In the rows, 128 means zero.
Each named turn below is shown by a few rows before and after it. Which turns, in which order, take the first row of each later pair to the second? The first pair is answered.
turn Bima:
[120 101 132 134 123 113 132 153 133 130  93 145 109 173 143 141 142 111
 142 132 120 103 114 121 142 146 119 119 134 111 143 146  85 132  98 115
 144  79 107 135 100 129 124 167 120 134 149 122 135 133 121 120 150 125
 155 119 157 117 117 158 128  99 113 141 137 157 175 132 114 116  90 153
 120 140 134 177 122 113  98 133 117 113 136 135 150 137 154 124 150 142
 137 125 149  82 125 130 130 150  98 137 120 136 154 120 140  95]  ->  [119 105 121 136 123 125 134 153 135 132  86 140 103 161 145 129 148 109
 136 123 124 107 116 121 140 139 108 114 140 124 148 144  93 144  98 118
 147  75 119 140 106 132 133 152 116 143 154 115 135 127 131 108 150 128
 171 120 159 107 118 164 138 103 114 136 136 160 168 144 110 114  99 154
 113 133 150 161 127 113 100 124 115 121 130 132 138 132 162 135 139 142
 145 124 142  86 126 134 149 160  98 143 128 148 155 103 145  93]
[132 133 137 124 124 124 130 128 125 143 147  98 138 112 132 134 138 142
 128 119 118 131 147 134 124 130 146 137 124 100 115 144 119 121 102 116
 130 161 104 112 105 122 121 130 128 139 123 144 118 137 126 162 130 119
 117 146 101 128 117 109 117 111 108 158 121 136 128 138 129 131 127 139
 115 124 125 125 115 133 120 141 134 106 157 120 148 136 118 115 113 116
 141 128 127 118 117 126 105 117 128 130 115  95 124 157 125 137]  ->  [132 141 116 124 126 147 135 126 126 148 143  97 125  93 136 119 145 141
 124 104 122 139 147 128 120 125 121 131 134 114 124 144 128 134 105 117
 131 157 123 118 119 128 133 109 121 152 134 141 117 125 141 141 130 128
 141 150 111 102 113 126 134 120 103 157 115 136 120 154 132 132 139 140
 106 118 140 102 124 131 118 123 129 121 153 115 136 131 133 133 100 120
 152 133 109 127 116 130 132 136 135 137 128 107 133 136 129 138]
[175  74 128 129 165  91 182 178  86 168 179 111 228  74 151 168 125 136
 109 139 132 183 149 136 120 110 195 179 137 143  96 108  91  99 132 162
  72 119 172 154  85 130  99 125  88 109 115  90 169 101 118 133  59  96
  98  97 105 184 129 129 137  94 130 155 106 153  92  74 107 105  75 156
 123 134  79 142 169 126 149 154 145 118 144  63 215 169 103 121 132  62
 107 141 204 137 127  69 166 162  84 134 112  93  60 153 144  91]  ->  [164 103 111 120 154 128 199 188  96 160 171 108 205  51 185 185 138 141
 111 108 141 171 145 128 115 106 164 167 167 130  69 124  70 102 106 139
  78 126 153 139  68 125  88 106  76 132 131  90 160 103 138 135  49  95
 106 123 108 157 119 135 137  70  94 203  92 148  92 105 105 104  82 158
 115 119  91 143 195  99 128 148 142 140 170  79 231 173  98 133 133  71
 111 150 159 136 123  66 172 158  88 148 121 105  68 169 134  96]
turn Zatem:
[ 88 150 159  94 118 112 141 106 107 121  65 115 121 126 112  87 149 162
 123 131  92 114 140 116  77 110 129 175  67 153 102 160 191  97 106 149
 145 127 120 138 129 115 167 112 136 153  99 116 135  74 132 114 119 155
 137 129 132  90 160 112  89 142 119  78 106 120 146 147 160 110 136 180
 116 139 139 101 143 160 184 120 181 149  61 132  95 163  83  80  68 125
 171 189 105 119  76 139 145 152 119 112 145 119 112  95 124 111]  ->  [ 90 157 157  88 118 113 144 114 105 128  70 112 120 126 115  93 144 165
 126 129  92 116 142 119  76 112 127 174  69 141  95 164 193  88 101 146
 142 141 116 134 123 111 161 112 135 155  93 117 133  75 137 121 113 155
 128 136 130  89 159 106  85 137 111  91 100 121 144 151 163 114 133 178
 113 139 137 104 142 160 184 127 182 145  75 136  95 165  76  77  67 122
 166 189 101 120  75 140 142 149 118 111 139 115 108 107 118 115]
[140 112 138 128 121  94 121 140 137 178 159  68 148 110  76 113 116 146
 143 141  90 138 151 140 131 124 122 139 111 118 134 114 178 105 146 123
 115 176 143 122 114 103 128 123 134 124 106 150 126 105 145 140  96 147
 108 126 106 147 131  88 138 148 143 137 104 115  95 114 126 135 123 123
 130 137 110 111 123 141 140 145 134 115 128 116 118 128 132 136 105 104
 117 139 164 149  90 111 120 149 122  75 112 102 110 156 109 139]  ->  [136 121 144 121 101 103 124 148 141 179 154  50 129 114  82 104 134 151
 142 120 100 136 151 140 137 120 109 134 119  99 128 117 167 101 131 108
 118 177 131 117 106 107 121 124 132 124 118 154 125 116 145 156  99 159
 106 138 102 138 122  82 143 133 132 162  92 112  99 118 117 135 121 123
 136 141 115 114 128 130 129 139 132 114 145 116 135 126 132 142 106 102
 119 148 149 141  93 109 109 139 134  82 121 107 124 168 108 133]
[113 123 120 178  78 116  73 127 137 174 147 112 117 127 131 125 111 133
 123 116 127 118 117  97 168  89 116 149 102  83 142 118 101 116 152  87
 171 129 131 160 132 170 133 144  86  77 123 105 142 138 104 124 155 161
 125 148 109  90 123  99 109 103 117 132 120 113 136 120 129 135  92 143
 191 160 139 188 148 100 155 129 115 138 153 116 139 131 116 129 187 105
 160 125 122 124  92 153  92 119 145 166 174 122 132 151  95 149]  ->  [115 116 118 182  83 115  71 123 140 165 139 122 114 131 126 118 119 127
 119 115 132 120 114  92 169  88 116 148  98  91 149 112  99 128 156  94
 174 108 141 167 145 171 136 140  91  71 125 103 142 141  99 113 160 163
 135 140 110  88 128 102 118 109 125 115 124 115 141 117 131 129  94 143
 197 156 143 183 146 102 154 127 112 140 142 111 136 130 128 133 187 108
 165 123 123 124 102 155  96 126 146 175 178 132 136 136 102 145]
turn ged:
[141 134 187 119 123 101 150 176  84  81 142 108 124 166  97  89 168 125
 121 107  91 114 171 160 116 143 159 105 157  77 152 181 175 124  97 118
 152 161 107  99  84  81 146 140 133 142 114 130 105 129 149 121 130 162
 101 143 112 180 124  63 106 127 136 117 112 111  89 153 111 149 152 127
 111 142 142 134  73 120  82 108 153  92 158 148 100 124  97 101 115 115
 152 126 173 119  92 129 128 131  95 116 124  95 120 152 139 125]  ->  [142 136 187 122 117 104 148 177  88  85 139 104 119 163  99  88 176 122
 124  98  95 114 171 165 120 142 155 105 160  73 152 182 174 127  97 113
 151 156 106 101  85  82 148 140 128 147 120 130 108 127 148 123 128 164
 100 145 108 179 119  56 106 124 132 119 109 107  89 154 111 149 152 129
 119 143 144 134  75 120  77 105 153  92 161 148 101 126  99 106 115 112
 154 126 170 117  95 131 127 132 100 116 130 100 124 153 141 122]
[119  83 141 180  58 126 119 115 189 121 100 137  87 106  89  60 156  98
 141 110 115  78 116 169 151 136  59  89  96 146 159 129 167 149 153 119
 138 119 159 113 107 112 140 146 150 108 128 123 141  96 141  82 115 196
 206  89 135  87  86 146 195 135 156  26 170 148  72  96 188 109  81 112
 129  95 137 113 154 133 147 145 159 141 100 103 109 116 142 196 129  70
 128  90 215 128 168 141 166 109 159 205  82 195 133  83 153  92]  ->  [120 111 104 178  77 150 134 117 187 126 116 138  88  66 117  86 135 107
 148  96 110  77 126 163 130 137  35  79 119 155 134 140 185 144 141 110
 134 153 158  95  94 111 139 113 139 144 114 118 126  78 182  71  98 182
 216 114 136  61  81 163 191 131 125  65 165 148  58 131 191 121  92 105
  99  78 151  92 170 124 148 144 160 171 120 125  96 116 122 198 116  79
 132  96 186 150 143 140 194 122 156 194  80 178 117  93 146 108]
[127 134 150 102  99 110 124 123 139 158 155  51 138 134 101  92 153 152
 122 116 114 159 137 145 120 130 128 132 119 104 136 107 127  86 131 123
 126 182 134 107 118 131 104 153 133 123 131 132 137 124  96 176 115 170
  77 139 107 131 121  90 134 132 139 158 108 123 118 126 122 153 130 130
 132 164 131 108  97 116 131 127 102  78 170 131 131 139 107 139 118 114
 126 145 161 124 133 135  97 126 124 115 125 120 135 156 141 112]  ->  [132 145 129 105 119 117 128 124 132 157 171  61 148 113 112 112 131 156
 128 119 112 159 147 141 103 128 126 126 124 114 120 111 141  81 128 127
 117 209 137  99 113 127 102 136 128 145 114 127 130 109 121 169 106 155
  83 147 109 119 125  98 130 135 125 169 114 122 107 143 132 163 134 129
 110 150 135  97 106 119 133 131 107  98 172 149 120 139  92 135 111 119
 124 146 151 135 114 138 117 136 117 107 122 105 117 160 134 123]
[125 158 164 135 138 115 146 139 147 125 119 103  89 142 182 184 120 118
 177  71  67 150 127 110 103  78 135 119 151  83 156 164 155 119 132 104
 121 161 113 155  66 138 103 105 180 115 166 149 114 161 154 158 153 111
  57 142  86 129 113 125 116 108 134 196 140 142  82 140 164 115 145 137
 127  57  94  97 166 177  56  79 136 146 158 134 202 135 122 116 134 109
  95 127 115  87 142 123 136 148 154 183 118 108 150 174 102 149]  ->  [136 133 170 144 164  86 135 129 134 115 127 130 121 154 167 204  96 110
 181 115  53 149 129 113  96  88 173 130 131 102 167 155 168 113 159 127
 113 160 121 162  72 133 108 113 195 100 140 148 116 151 143 153 156  93
  45 117  86 155 127 127 104 131 153 158 164 140  87 120 171 111 135 135
 117  60  77 101 150 194  74 102 143 140 137 141 186 137 115  99 142 115
  83 113 153  96 139 117 135 145 137 165 101  96 128 167 104 159]
turn rus:
[117  95 174 159 128 142  96 113 126 123 140 145 192 164 122 172 110 141
 157 191 144 139 106 114 115 155 146 111  96 113 134 100 146 115 119 160
 149 124 118  78 116 148  98  79 126 134 104 129 143  95  72 165 122 149
 156  97 142 191 162  95 102 108 173 128 193 124 131 112 113 114  93 106
 147 141  92 141 143 123 117 169 155  94 114 144 118 162  62 116 128 128
 131 124 103 112  79 143 135  99 159  75 107 128  96 159  94 128]  ->  [121  86 168 161 136 148  91 107 125 120 134 155 195 162 122 165 110 135
 153 193 145 145 103 116 115 153 147 112  96 126 144  94 146 128 128 172
 150 109 132  86 131 153 105  70 126 129 107 123 145  90  71 148 125 147
 168  87 144 187 168 108 106 122 182 107 195 126 133 110 115 106  99 107
 148 134  98 134 138 131 120 165 153  98  96 135 105 158  74 120 122 131
 135 122 108 116  85 148 147 111 161  74 113 134  98 141 101 128]
[ 91 142 141 147 111  80  54 115 172 105 127 148 100 149 106  95 149  62
 155 106 103 137 130 130 124 131 113 117  70 160  82 151  67 112 141 142
 131 112 151 150 151 165 163 144 132  75 143 142  80 129 123  54  85 160
  92 132 127 109 189 149 122 109 142 153 136 141 135 120  93 123 133 131
 127 115 178 127 131 152 126 116  90 133  89 135 116 132 122 121 160 141
 158 146 172 145  76 128 181  87 154 116 119 132 130 120 151 108]  ->  [ 90 148 142 145 105  84  52 118 179 115 128 134  98 143 106  83 153  69
 154 102 103 143 133 133 126 129 107 113  71 157  83 151  69 110 144 135
 131 121 155 150 153 166 166 139 129  81 145 142  80 127 126  57  87 169
  95 137 127 106 185 149 130 111 142 159 130 144 130 123  89 122 136 131
 131 118 180 123 131 151 121 109  87 130  92 136 116 128 126 126 152 137
 162 152 167 147  74 130 188  93 158 119 127 132 136 121 156 105]
[122 148 128 145 129 112 148  90  84 186 111 165 110 118 162 152 217 117
  83 129 139 122 125 129 150  57 117  99 108 176  89 130 136 157 141 111
 153 107 125 166 129 111 134 169 143 107 164  93  79 180 141 106 125 118
 138 157 148  96 128  73 144  63 121 119 155 101 121 107 123 178 142 106
 122 122 166 122 132 127 151 132 106 185 135 134 174 135  82 125 152 154
 129 140 122 132 130 131 161 110  94 194 141 172 153  71 121 155]  ->  [121 149 128 147 125 113 153  91  85 188 112 152 112 112 158 148 221 122
  84 122 135 123 124 130 153  56 115  97 110 171  89 131 135 158 140 108
 155 105 124 162 128 111 132 171 138 109 164  96  80 182 145 109 127 119
 137 162 146  94 126  68 147  62 121 122 157 104 121 108 121 184 145 105
 124 122 169 120 134 129 148 129 106 182 138 134 174 136  85 129 146 152
 127 141 119 133 132 133 160 108  97 192 144 171 157  70 122 152]
turn Folor:
[133 160 155 148 142 125 105 122 128 121 117 116 151 134 151 143  96 173
 130 131 122 123 123 107 129 101 143 130 152 165 145 152 158 110 126 129
 116 143 161 145 123 138  74 149 156 115 142 178 140 146  86 113 107 136
 127 115 139 113 136 158 161 110 153  97 126 134 126 128 134 117 134 138
 157 147 123 127  96 132 129 136 142 181 120 125 122 170 145 123 137 127
 107 112 148 134 122 127 129 126 122 153 149 116 139 149 123 120]  ->  [134 166 158 144 131 127 102 128 132 130 116 102 143 135 150 136 103 175
 133 124 124 128 124 109 136 100 138 126 157 153 145 158 154 107 117 122
 117 146 158 143 122 141  72 151 153 114 149 182 134 153  87 120 108 141
 123 120 137 111 131 155 164 104 147 108 117 134 124 128 131 115 135 137
 162 151 123 129  97 126 122 127 133 177 127 124 131 175 147 127 135 119
 108 115 141 131 125 126 123 123 126 155 157 116 147 152 122 119]
[149 122 150 129 113 103 113 134 128 134 129 115 136 150 112 114 139 131
 130 138 115 123 135 138 142 159 149 124 108 124 163 117 134 126 137 133
 117 128 108 133 127 127 145 148 138 116 111 122 123 150 120 147 132 119
  96  97 132 159 118 116 132 131 142 113 129 123 114 126 127 121 118 140
 146 137 133 161  98 126 155 142 109 108 122 117 150 136 150 123 149 106
 137 125 143 142 131 124 110 128 129 119 115 124 135 131 122 135]  ->  [146 132 154 126 111 104 118 138 131 128 128 121 130 149 121 131 138 130
 132 140 115 116 134 136 141 161 150 117 112 115 149 120 125 124 131 132
 118 131  94 126 114 123 138 154 136 124 110 123 121 151 121 153 128 115
  89 100 132 158 120 113 120 123 134 130 125 124 119 128 126 119 114 140
 145 138 130 169 102 118 148 146 111 113 134 126 153 141 140 118 153 107
 133 126 137 141 129 123 104 119 125 124 114 122 133 149 116 140]
[128 105 120 128 122 130 162 114 157 140 130  78 122 142  94  89 127 132
 131 124 132 121 103 139 173 133 154 139 162 160 136 113 147 124 120 129
 141 130 165  96 132 140 114 138 170  97 154 147 148 114  98 137  96 138
 139 122 143 163 108 117 116 124 135  70 127  92  91 117 110  91 158 105
 114 122 134  88 132  99 169 155  93 117 134  98 139 127 139 142 139 102
 144 128 127 116 175  77 138  95 149 142 126 138 129  97 127 115]  ->  [116 125 117 120 121 136 175 124 164 127 130  91 120 143 120 126 123 138
 138 124 133 101  99 136 166 137 152 134 180 140 103 129 128 120  99 120
 138 143 131  79 108 129  92 142 165 108 147 152 137 123 104 155  81 122
 121 137 140 158 105 109  96  98 103 108 123  86  98 130 113  96 149 109
 108 115 126 102 145  79 154 165  93 128 153 118 163 136 118 125 155 107
 134 130 107 114 170  72 124  79 142 146 114 132 122 132 114 124]
Then:
Between the rows of a pair lie two turns.
[129 155 155 129 133  98 125 107 111 103 101 135 100 220 140 123 148 120
 108 173 105  91  96 161 146 157 139 171 166 126 123 113  69 162 109 128
 176  53  74  87  93 142 145 184 130  90 116 108  77 115  97 131 119 130
 109  86 173 144 130 119  98 112  89 106 116 100 196  81 100 126 130 114
 129 110 123 142 143 130 149 124 129 115 112 144 141 139 174 118 176 121
 147 126 101 121 119 143 109 150 101 145 144 118 107 125 126 120]  ->  [134 171 114 131 160 123 138 104 104  99 117 156 107 177 166 159 118 125
 114 172  96  88 106 151 118 163 126 166 181 156 102 122  93 166 105 131
 168  81  81  74  89 139 145 148 124 125  99  97  68  90 140 104 106 108
 129 101 183 124 129 143  89 124  64 124 123 100 182 116 105 136 138 106
  94  91 130 117 161 124 152 128 135 148 117 166 114 137 152 111 162 133
 149 126  83 150  94 147 151 171  93 138 137 102  85 120 121 141]
Bima then ged
[119 132 128 110 145 146 142 118 140 120 133 154 111 119 148 154 112 120
 139 129 132 118 127 114 121 130 128 122 138 134 108 143 120 132 129 115
 131 132 112 129 104 126 115 123 128 143 111 127 118 120 141 115 113 109
 120 124 114 113 129 137 101 117 105 155 136 123 135 141 133 134 134 136
 116 108 142 143 139 116 127 140 139 149 129 147 141 122 117 125 132 144
 117 134 127 132 125 116 138 113 122 149 122 114 120 132 123 133]  ->  [128 111 133 121 149 130 123 105 130 132 136 152 126 124 118 131 107 116
 130 146 122 135 135 117 126 125 142 134 122 156 138 121 141 135 152 136
 129 124 142 144 130 131 135 118 138 124 109 123 128 113 133 100 124 116
 132 109 118 123 135 141 118 141 139 107 147 129 127 123 134 134 138 134
 117 122 142 129 122 139 144 140 141 138 103 131 115 114 132 132 124 140
 124 131 157 141 128 122 151 130 125 139 123 117 113 105 137 131]
Bima then Bima
[ 99 158 141 113 161 123 116 163 109 124 125 153 117 116 130 128 139 104
 146 109 130 133 141 128 148 141 116 141 120 160 174 123 120 110 143 133
 124 126 104 124 141 133 124 107 113 147  84  62 135 119 130 146 152 122
 122 149 116 112 114 150 114 152 144 108 133 102 103 121 141 121 143 130
 130 128  84 125  79 125 153 130 159 118 121 106 119 120 125 156 136 153
 108  99 134 164 131 156 131 119 142 137 151 138 130  85 146 147]  ->  [ 91 172 144 104 148 129 121 169 116 119 120 145 102 116 141 136 148 112
 146  95 139 125 137 128 150 138 101 132 127 140 162 131 104 107 126 119
 127 125  84 113 130 131 112 115 105 151  92  65 133 131 131 158 149 121
 121 159 112 102 111 147 110 138 129 135 119 100 112 130 138 119 142 134
 135 123  87 135  87 108 143 131 158 118 132 115 138 122 122 157 142 151
 108 102 117 155 141 152 122 109 146 143 155 141 137 104 139 145]
ged then Folor
[129  96 132 106 114 103 137 137 119 170 133  76 149 129 103  85 146 141
 117 130 121 140 171 135 173 141 122 159 106 134 136  98 153  85 137 133
 118 174 178 147 153 111 170 111 167 145 131 160 119 107 125 105 127 122
 137 156 138 116 130  87 126 143 160 146 135 127 114  94 125 105 113 122
 132 139 122 106  83 113 160 117 118 111 111  95 114  99 146 162  97 115
 142 140 128 130 128 156 134 168 152 104 125 101 100 111 128 109]  ->  [121 109 139  98  95 105 137 147 122 178 134  66 138 133 111  81 158 147
 119 118 125 135 164 137 182 143 114 156 115 113 123 109 135  72 126 115
 121 181 159 138 139 108 156 118 162 146 143 166 117 118 123 124 124 126
 128 168 135 112 124  74 123 125 149 172 124 126 117  95 121 107 108 124
 140 139 119 118  93 102 144 119 119 106 129  97 137 102 142 160 100 110
 141 148 116 121 132 154 119 156 156 111 129  98 107 133 123 107]
rus then Zatem
[144 129 135 126 104 114 118 147 141 138 151  89 137 118 126  92 141 132
 140 116 133 147 127 157 149 135  98 129 125 101 132 144 123 101 133 130
 114 136 139 124 120 118 136 135 119 124 151 138 123 130 127 135 126 148
 130 128 137 128  92  93 108  99 120 129 136 136 111 107 119 118 124 128
 153 143 134 124 136 142 122 102 124 135 146 106 119 111 107 129  91 137
 137 132 128 141 130 142 130 119 159 135 137 145 135 141 124 136]  ->  [144 118 135 132 104 121 113 141 139 128 141 102 135 122 118  87 144 123
 132 122 136 147 122 154 148 133 103 126 122 113 140 139 122 115 141 142
 113 112 148 131 136 124 144 131 122 117 156 135 126 130 122 121 133 153
 144 115 140 127  95 103 114 108 133 102 141 137 118  98 121 110 134 128
 154 140 137 117 131 147 126 100 122 137 127  96 111 106 120 133  89 139
 137 127 132 143 144 145 140 126 160 140 136 154 142 123 129 134]
Zatem then Zatem
[127 161  97 121 126 155 134 139 133 118 125 153 118  96 172 146 118 125
 122 114 118 121 121 129 141 114  96 121 117 135 127 140 122 129 121 126
 126 110 123 162 124 118 129  95 123 127 147 124 127 115 150 111 129 152
 154 136 143 105 129 149 128 129 120 139 119 131 127 146 119 144 122 113
 116 113 146 111 136 130 129 119 116 133 115 136 133 122 113 132 104 131
 131 139 107 127 132 149 145 134 140 137 140 154 118 115 120 148]  ->  [134 146 113 124 115 140 126 133 133 131 124 137 116 106 149 115 131 122
 117 118 119 133 119 135 153 111 101 126 106 136 152 128 125 130 132 134
 127  99 137 176 141 122 140 108 133 106 151 127 140 123 130 112 142 166
 155 121 145 114 132 141 142 137 139 115 121 135 129 130 118 137 121 116
 130 125 143 107 121 145 139 109 117 116 107 117 129 118 129 140  99 123
 139 137 126 120 142 150 141 136 142 138 147 161 127  99 133 139]
Bima then ged
[123 123 107 136 152 141 136 108 138 120 124 170 128 119 127 137 114 123
 137 139 126 108 129 139 131 145 135 147 124 130 133 118 144 127 122 131
 132 139 121 117 138 136 139 115 130 128 100 115 129 134 131 102 121 130
 126 135 136 109 154 131 150 144 109 111 118 102 131 125 122 129 129 136
 110 124 136 113 130 143 129 120 128 121 148 137 119 128 132 139 133 153
 128 109 136 156 138 130 139 116 128 126 100 123 132 124 135 121]  ->  [119 133 115 129 139 145 139 119 141 127 121 152 111 118 133 131 126 133
 139 122 129 104 128 145 135 144 123 141 130 104 124 123 132 120 104 118
 131 147 106 112 131 137 129 119 122 134 108 120 125 144 128 121 120 136
 117 149 130 105 142 121 148 124 100 140 105  97 131 128 121 126 127 139
 115 129 136 119 135 130 116 113 127 113 166 139 138 132 132 141 134 143
 131 114 124 149 138 126 124 102 130 130 106 126 140 143 131 118]
Folor then Folor
[ 54 115  74 148  90 133 137  91 142 124 110 196 148 107 123 154 169  96
 133 108 159 126  85 117  93 119 153 117 167 133  71  99  46 159 173 121
 127  97 152 110 186 156 128 143 139 117 157 144 114 154  84  82 137 114
 172  99 157  99  99 167 171 164 108 147 140 123  99 104  90  95 143  81
 127 142 137 124  94 108 108  68 149 113  95 171 118 134 133 163  92 165
 151 147  91 131 165 128 143 129 115 179 110 161 111  68 121 134]  ->  [ 66  95 101 150  86  97 123  84 141 148 123 172 166 122  87 129 167 100
 130 128 148 143  88 134 102 118 180 134 134 131  95  86  67 135 191 132
 116 108 168 118 199 156 138 167 149  94 140 144 129 153  64  93 143 124
 157  86 151 123  99 143 177 183 142 115 148 128  89  71  89 100 134  78
 141 161 123 127  69 128 129  66 152  82  93 152 110 129 137 161  84 150
 149 143 131 129 167 129 122 129 116 160 106 150 106  62 130 133]
rus then Bima
[139 115 148 158 110 136 116 172 133 104 156 139 138 103 158 122 118 156
 146 175 137 181  93 118 146 126 122 115 184 114 167 130 115  38 182 130
 125 193 112  98  80 178  79  97 139 111 102 153  88 138 110 166 151 100
 117 142 125 157 156  98 135 138 139 133 145 165  89 131 112 181 151 152
 141 153 145 104 144 130 183 136 184 126  76 188 134 141 157 125 140 148
 156  77 157 181 159 113 142 150 145 122  92  95 105 116 165 107]  ->  [133 118 157 159  90 138 114 174 139 116 149 118 124 109 151  97 142 160
 140 157 146 187  93 122 160 118 110 111 187 101 177 130 106  40 175 121
 127 186 113 102  84 184  82 100 135 104 114 158  91 149 101 175 156 117
 121 146 121 151 151  94 150 128 143 137 138 163  88 127 107 183 152 153
 156 160 153 107 143 127 177 119 179 118  80 177 144 141 172 136 133 144
 165  83 152 172 169 116 133 148 157 129 102 105 124 114 170  96]
Folor then ged
[112 137 101 103 110 174 144 123 126 119 101 137 103 111 155 108 149 119
 109 107 169 130 134 114 142 118  91 121 149 135 121 132 116 132 120 110
 147 115 137 133 125 143 126 112 125 145 151 120 122 139 145 140 124 156
 156 138 160  91 108 162 141 115 104 145 128 133 125 141 135 121 150 113
 131 108 145 129 139 100 110 109 119 127 143 139 131 137 153 159 118 124
 139 140  98 110 146 132 141 149 140 169 143 155 151 110 126 106]  ->  [128  97 152 117 125 101 123 119 112 116 114 145 146 158 110 119 133 111
 113 170 144 127 132 128 155 128 159 150  98 126 140 114 119 106 150 134
 135 116 134 143 131 130 124 154 151 102 116 127 144 147  97 164 132 143
 109 102 141 157 129 127 119 132 148  93 154 132 133  91 137 119 124 116
 147 132 101 157 102 129 136 143 128  81 129 126 134 142 146 127 141 111
 117 119 170 106 149 123  96 123 125 144 118 134 130 126 135 108]
Bima then Bima
[133 128 147 142 117 111 117 122 129 130 136 127 168 149  97  99 119 115
 151 149 117 152 128 138 127 126 161 162 105 132 170 134 171 109 158 162
 121 122 145 121 134 124 106 136 152 110 128 137 140 120 104 120 146 122
 110 105 126 145 134 120 153 155 120  94 113 131 102 110 136 124 134 148
 124 137 126 142  91 139 147 145 135 106 101 135 109 157 130 107 107 141
 138 106 168 104 130 108 133 135 126 121 114 124 124 100 139 112]  ->  [112 171 119 126 105 162 140 143 150 118 125 126 134 122 146 125 135 127
 157 105 132 131 118 124 119 122 115 139 150 106 127 162 141 115 112 122
 129 130 108  94 104 124  83 115 131 146 152 136 114 127 137 130 128 118
 121 142 128 105 118 134 143 115  61 175  91 125 106 151 133 127 143 151
 109 115 147 146 131  99 113 131 127 139 138 164 141 162 114 112 110 153
 140 121 102 102 124 106 144 125 133 144 122 129 134 133 117 117]
Bima then Bima
